One hidden turn or mirror swaps the rows below in pairs. Which row is each named row swapped with?
fanin: [  9  -3 -17 -10  -3 -14   2  21  -9 -31  20  24   5  -1  25   2  10  -8
   7  14  32]
Posa: [ -1 -26   2   7  -2  -2  -5  22   1   3  -2  32  11  -6   8   9  38  17
   5  -4   6]
vaki: [-14 -10  -9   1  -8  22 -18  12 -12  13   5  20   6 -24 -17  -2  -2   2
 -15  22  -9]
tun: [ -3   1  -7   2 -31  -4   0  11   1  -2  -1  23   2   8   4 -46 -10 -15
  -3   7   5]
lifes: [ -2 -36   7   4 -27  -9 -10  10   2   3   7  19   1  -7  12   8 -14  11
   5  22   6]
Bil: [-14   3  -3   3 -23  19 -12   9   4  -8  12 -14  -4  15   1   4  13  -8
   7  35  23]
vereg: [  6   2  13  12 -36  -3 -11  12  -3   4   7  -3   7  11  10 -22  13 -33
  -1 -10  -2]
kofir: [-11   5  -1 -12 -19   2  -8  11  11   3   0   5   3  20   6  36   7   1
   2  15  11]
rugu: [ -1 -34   4   1   7  -3  -4 -15   3  -2   1  26   7 -11   3  -7   1  -1
 -12 -24  11]
vone: [ 18   3 -10   2  -3 -19 -11  19  -3 -22   1 -15   6   2  31  -1   1  -1
   4 -21  41]
nog: [  3 -13 -28  -1  11  -8   2   5  -6 -13  -4 -13   4  -5   6 -50   9  23
  -6  28   5]
lisem: [  4  33 -15   4   9  -7  -9  10 -10 -13  12 -19   4  -3   3 -50  -5  -4
   2  -7   0]
zogaf: [  6   8 -13  -9 -27  -2   1  14  -7  -8  10 -25  -3 -27   4 -36   0  17
   9 -13   3]
tudev: [ -8   7 -27  -5  14   2  -3   6  -4  -3   7 -24   0 -16  -1  36  10   6
  12   6   8]
fav: [  0 -15  -6   2  37   2  -5  25   3   1  12 -29   1   3   3  21 -10   3
   3  -5   7]
dig: [ -4  11  28   0  -4   5 -13  37  -7  -5  15  -7  24   4   3   2  -2 -17
   6   2  -3]
dum: [ -2   6 -39  -7  34  -1   4  10   7 -11   5 -34  -1   4   6  -7   1  -4
  -5   8   3]
Sopok: [  2 -15  17   1  -8  15 -15   5 -12  19  -9 -16   6 -19 -18  -4   2 -18
  -8 -12   6]
vaf: [ 16 -21  11  -4   1 -25   1  27 -16 -15  11  24   8  -5  26 -12   4   3
  -7 -21  17]
veba: [  0  28  -1 -11   3 -13  -3  22 -31  -1  20 -13  13 -22   1 -32   3  -3
  -5   7  -1]
gan: [  3 -12   2  -8   3  -4  -9  -6   3   8  -9  22   1 -27   9  -3  13 -10
 -32   3   2]
rup: [ -3  -1 -33   9 -18  -4  -3  33  12 -26  18  -2  -2  29  12 -13 -22  14
  -3   6   3]
volar: [  7 -28 -26  14   1 -23   4  22  -1   5 -10 -12   8 -10   6 -35  20  14
  11  -7   5]
rezo: [-27  11   3   2  -1  16  -2 -10   1  13   2  -1   2   5 -17 -14  -2   5
 -10  31   1]
zadap: [ -2  10  24   3   6  -7   4  30  -7  -3   4  37   0 -10   4 -16   1  26
 -12   4   3]
zazef: [ -3  -5 -21  -8  -4  -1 -15  15   5  -9   7  -6   8  31  -3 -56  -4  10
  -2   2  12]
toz: [ 10  14 -12  17  -1 -19   5  -2  16 -15  28   6  -3  16   7 -13  -3  25
  -5  35   5]
mugap: [-11  27  -4   4  -1  16   1  11 -23   4  13 -19   0  -2 -20 -15 -20  17
  -2  11  -1]
zon: [ -1   1  -7   8  12 -15  -6   6   2  -1  18 -49   5   4   4   6  29  17
 -14  -4   6]
tofi: [  3   4  -6   5 -14   4   3  12  -6   1   8  36   0  -2   7  32 -11  19
  -5  -2   5]
mozit: [-22  -6 -20  19 -20  -3  -4   9  18 -13  22 -21   7  23   2 -16   3  11
   4  28  12]
Rosap: [-16 -18   2  21 -13 -24   9   4  10  18   0 -14  -4  12   5 -29  16  24
 -13   3   4]
vof: [ 16   9  11   7  10   1 -22  10  -1   4   4  -9  24  -6 -19   1  18  -7
 -16  -3 -22]
vopa: [  3 -11 -16  12   7   8  -9  43   2 -12  -8  11   3 -14   0  27  -3   9
 -20   6   5]
notav: [-14  -8  -4  -3 -16   9  -7  42 -21 -11  28   5  14  -1 -25   6   7   8
 -11 -14  19]
rarir: [ 26 -11   4 -14  -3  -6  -7  41 -17 -17   5   7   5 -14  17  -4  -6   9
  -1 -27   3]
mul: [-17   6  11 -27  -7   9  -9   7  11  14   6  13   3  -5 -15  -2   6  -9
 -24   1  24]
ret: [ 12  15 -32   9 -24  -4  -4  -6  -1   3   8   5  -1   9   9 -44  18   0
  -4  10   2]
Kulab: [  5  14  -3   5 -24   2   8   5  -1   0  10 -37   6  14   6 -15 -20  16
  -5 -17   7]
beki: [ 17 -16   9  12 -12  19  -5 -12 -12   8  -2 -24   5  -4  -2 -20   8  -6
 -16 -17  -5]
gopi: [  8 -14 -11 -12  -6   3 -20  15  -8 -21 -22   3  12 -15  19   5   5 -18
  -8 -15  26]
lifi: [ -6   4 -40  15   3 -21  16  13   7   0  20   6   0  -5   6 -13  11  42
 -14 -10   8]
Mok: [ -6 -32 -34  11  15   0   0 -13   1   0  10  -9   0  18   3  18  -8  18
 -13   6   5]
devu: [  6   8   2 -14 -20   2   0  10   3   3   5  37   1  13   4  16 -22  -3
   0   6   1]
Kuf: [ -2  15   0   7  26   3  -2   9   3  -2  -1  17   5 -33   6   5  17  15
 -15 -12   8]
bupa: [  0  11 -18  -2  -7  -1   1  -3  -2   3  31  -8  -4  36   8  -7  22   9
   7 -29  -3]
povam: [  7  11 -24  -1 -18  -4 -13  12  -4   1  12  15  -3  25   6  -7 -39 -10
 -14   3  -2]
Vuvi: [  1   7   1  -1  38  -1   3   4 -17  -3  17   4   4  -5  -4  -1 -26 -13
 -13  14   6]
Fufa: [ -6   1 -17  -5  26 -25  14   4  -3 -15  20  -2   8  -7 -12 -33  14  15
   9  16  22]
zub: [  1   7 -33   7  -8 -17  -1  13   9  -4  -6 -16 -14  12  35  -5  22  15
  11   0   3]
tutar: [ 24 -10 -35  17  -9  -8  -8  24   1 -34   5  -2   8   1  19  -4   1 -14
   5 -21   8]
Pogog: [  3 -24   1   9 -14  -8   0 -12 -11 -13  -1 -17   1   5  17 -30   4 -14
   8   1  36]
vug: [ -7 -15  -4   9  30 -11  12  -1  -4   2  20 -32  -1   1   3   0  16  34
 -12   7  15]
led: [-10 -12 -29  29 -18 -12   9  18   8 -13  21 -13   2  24  13 -10  15  12
  13  20   3]

vone is swapped with fav
zon is swapped with rarir
lisem is swapped with Sopok
notav is swapped with bupa
toz is swapped with lifes
tun is swapped with rezo

One hidden turn or mirror swaps the rows below in pairs. Which row is each named row swapped with?
Zodap: [-12  -6  22  -5  22   2   6  28 -20 -18   5 -12   1  17 -23  -2 -26  11
 -25  15   3   3 -18]
mazu: [  3 -13  -8   6 -15 -12  44   8 -26  -3 -16 -15  -6 -11  13  10  12  -5
 -31 -18  24  34  25]
Gobo: [-17  -8   1  -9  13   3 -18  15 -19 -18  20  12 -13 -15   6  12   4 -12
 -26   2 -20  22   2]
puti: [-14 -16  -4  16 -16  -3  32  12 -23  -1 -19 -16  -1  -5  14   1  21  -9
 -32 -26  17  27  35]
dore: [-19  -4   8  -4   6   4 -16  22  -9 -11  25   6 -11 -20   4  23   4 -21
 -34   2 -10  27   5]
darik: [ -6  -8  17  -5  20  -2  -1  23 -16  -7   4 -21   0  19 -34   3 -23   8
 -21  16   4   7 -12]
Mil: [ -7 -13  -4  15  -9  -5  35   2 -21   0 -19 -18  -4 -13   9  16  19 -11
 -29 -27  13  37  25]
fafu: [-13   2  24  -1  23   2  -2  19 -11 -13   8 -19   4  17 -25  -3 -29   8
 -21   8  -5   2 -10]
dipif: [-12  -5  15   5  23   1   7  24 -20  -1   7 -15   5  20 -28  -4 -28   6
 -21  15  -5  -2  -8]
viz: [ 12  34  -2   8 -32  -4  16  23 -31 -30  -7 -30  -3  -8   0  12 -15  23
 -23 -18  12  -6   7]
Kipun: [  8  26   1  12 -37  -2   9  33 -36 -29   1 -21   6   9  -8  15 -21  20
 -32 -12  11  -7  22]
kapi: [-17 -14   9  -1   9  -1 -17  17  -7 -10  20   7 -13 -15   4  21   2 -23
 -29   2 -14  21   4]
zin: [-13  -2  27  11  18   8   7  31 -17 -17   8 -24  -1  12 -29  -9 -20   6
 -23  12   3   6 -19]
Dipek: [ 12  11  -9  14 -34  -5  14  30 -39 -28  -8 -24   3  -3 -14  13  -7  30
 -33 -15  19  -8   8]
Gidam: [ -5 -19  -6  15 -17  -9  38  11 -23   8  -7 -21   0 -13  12   7  12  -4
 -38 -22  14  37  29]
rav: [  6  11  -1  13 -35   4  19  35 -38 -26  -9 -18   8  12  -3  13 -16  20
 -26 -19  15 -15  19]
selof: [ 12  18   2  14 -35   3  15  26 -40 -19 -11 -25   0   5 -13  15 -21  25
 -27  -8  18 -13  14]
zume: [-15  -7  13   0  18   6   0  19  -8  -9  10 -18   5  18 -29  -5 -31   4
 -21  13  -5   4 -10]
lek: [  2  -4 -14   8  -8 -19  35  13 -13   7 -13 -21   4 -14   9  19  13  -1
 -36 -19  17  42  21]
Voz: [-19  -5   7   2   8   7  -8  17 -15 -14  33   9  -9 -15  14  10   4 -23
 -35   5 -13  21   9]
Fidi: [  1 -12  -8   9  -9  -8  28  12 -26   4 -13 -12  -5 -18  16   4  13 -15
 -40 -35  14  37  20]
Bamo: [ 14  20  -1  14 -33   3  11  35 -40 -29 -10 -27  -2  -1 -10  12 -20  18
 -29 -12  19 -12   7]
fimi: [  9  22  -7  16 -30   7  10  33 -32 -27  -5 -29  12   3 -18  11  -8  25
 -27 -20  20  -4  16]
seg: [ 18  24   6  11 -17  -4  20  37 -42 -25  -4 -22   3   5 -10  10 -18  20
 -26 -25  20  -9   7]
mopeg: [-10 -19  -5   7 -11   5  39  11 -19   2  -9 -23  -1 -13   7  13   8 -14
 -34 -22  18  37  38]
Fur: [-16  -4  19  11  22  -7  13  20 -10  -8  10 -13   7  22 -30   4 -23   9
 -20   9  -2  -3 -10]
laza: [  9  24   6   2 -20  13  18  35 -34 -27  -5 -30  -2   1 -11  17 -20  24
 -32 -18  15 -13  23]
tobi: [ -9  -9  -5  14 -12  -4  29   3 -11   9 -17 -19   5  -4   6   3  17  -7
 -34 -21  13  37  36]
Zevi: [ 16  11   2  11 -29   7  14  38 -40 -25  -1 -26   0  -1 -18  16 -17  20
 -31 -12  11 -17  27]
natev: [ -5 -19  -7   4  -8  -3  25  -1 -27   1 -17 -18  -3 -18   7   7   3 -15
 -39 -24  16  32  40]
dipi: [-10 -10  13   2   7   4 -14  18 -10 -17  25   7  -5 -13  19   9   0 -26
 -19   6  -9  25  11]
Reki: [-10  -1  19   1  22   0   8  28 -14 -12  10 -19   1  15 -26 -11 -28   3
 -26  16   0   6 -11]
betuv: [ -2  -9 -11  15 -10   2  30   5 -22   4 -20 -25  -1 -11  16   7  14 -12
 -37 -24  18  34  28]
bog: [-10  -7   6   2  11   3 -10  14  -9 -11  29  14  -7 -18   6  13   1 -21
 -28   0 -21  22   9]
kigab: [ 14  24  -3  14 -39   1   8  24 -33 -23  -7 -22  -4   1 -16  14 -20  22
 -34 -12  17  -7   4]
Refo: [-14  -5  24  10  18   1   6  29 -10  -9  -1 -13   2  20 -29   0 -27   5
 -32   7 -11   0 -11]
Sevu: [ -5  -5  -7  16 -14 -13  31 -11 -17   0 -22 -20  -6 -17   3   3   7  -3
 -35 -29  15  33  18]
gebu: [-10 -16   6   5   4   5 -11  14 -18  -9  21   8  -3 -21  10  18  -3 -22
 -22  -3 -26  26   1]
nume: [-19  -7  11  -3  11   3 -19  11  -7 -12  22   4  -6 -19  11   6  -5 -22
 -34   0 -17  24   7]
zule: [ 20  21  -5  16 -30 -14  10  33 -31 -23   4 -23  -7   1 -13  16 -15  27
 -36 -14  23   2  14]
midu: [ 15  17   4  18 -33   0  21  38 -38 -19   4 -24   5  -2  -7  15 -15  29
 -28 -15  16 -11  19]
Pode: [-16 -10  16  -3  25   4   6  23 -20 -10   1 -22   0  18 -26   6 -20   7
 -25  15  10   0 -19]
Zetes: [-16 -15   1   2   5   5 -13  19 -16 -12  25   8 -14 -15  10  11   7 -27
 -25   0 -17  20  10]
Mafof: [-12  -6  22  -3  19   0   0  28  -9 -13   6 -19  -3  18 -26   3 -22   2
 -21  16   6   0 -17]
bizos: [-13  -7  -3  11 -17  -5  34   3 -21   0 -16 -20  -6 -16  15  14  20  -9
 -36 -18  12  34  31]
baleg: [ 10  24  -1  20 -27   1  15  29 -43 -29  -8 -27   2   5  -7  20 -19  18
 -32 -19  15 -11  17]
fuza: [-16  -5  18   3  18   6  12  30 -16 -14   5 -17   6  20 -32  -1 -23   4
 -22  13   4  -4 -15]
Pul: [-19 -11   2  -1   8   5 -20  19 -21 -12  21   7 -19 -20  10  22   4 -17
 -30   2 -10  16   6]
tubi: [-14  -9   1   2   0   1 -15  22  -9 -10  29   4 -11 -16  19   3   1 -22
 -31   8 -14  18   4]
boses: [ -9  -2  -7  10 -11 -15  33   1 -20   1 -17 -24  -2 -14   8  14  22  -9
 -25 -19  12  39  24]
kamag: [-20  -3  14  -3  26   6   3  22 -16 -16   3  -9   1  13 -29  -6 -23   9
 -24  13   7  10 -18]
lenom: [-13 -10 -16  13 -16  -8  35  10 -22  -3 -14 -21  -4 -14  10  14  17   2
 -25 -27  21  39  23]
Vaz: [ 15  21  -2  15 -30  -3  22  38 -36 -19 -10 -14  -9  -6 -10  16 -11  25
 -34 -18  17 -10  15]
vatu: [-23  -5   9   2  11   3 -15  16  -8 -18  27   3  -6 -18   5   8   3 -22
 -29   4 -19  20  11]
ven: [-16 -15   8   0  14   2 -14  18 -15  -8  18  17 -15 -20  11  12   4 -15
 -27   0 -14  23   6]
kir: [-11 -13 -18  11 -18  -7  25   7 -24  -6 -13 -24   6  -7   5  10  15  -8
 -31 -30   9  43  32]

ven is swapped with Zodap
gebu is swapped with zin
bizos is swapped with selof
boses is swapped with kigab
natev is swapped with laza
Kipun is swapped with tobi
mopeg is swapped with Zevi
Vaz is swapped with mazu
Fidi is swapped with seg

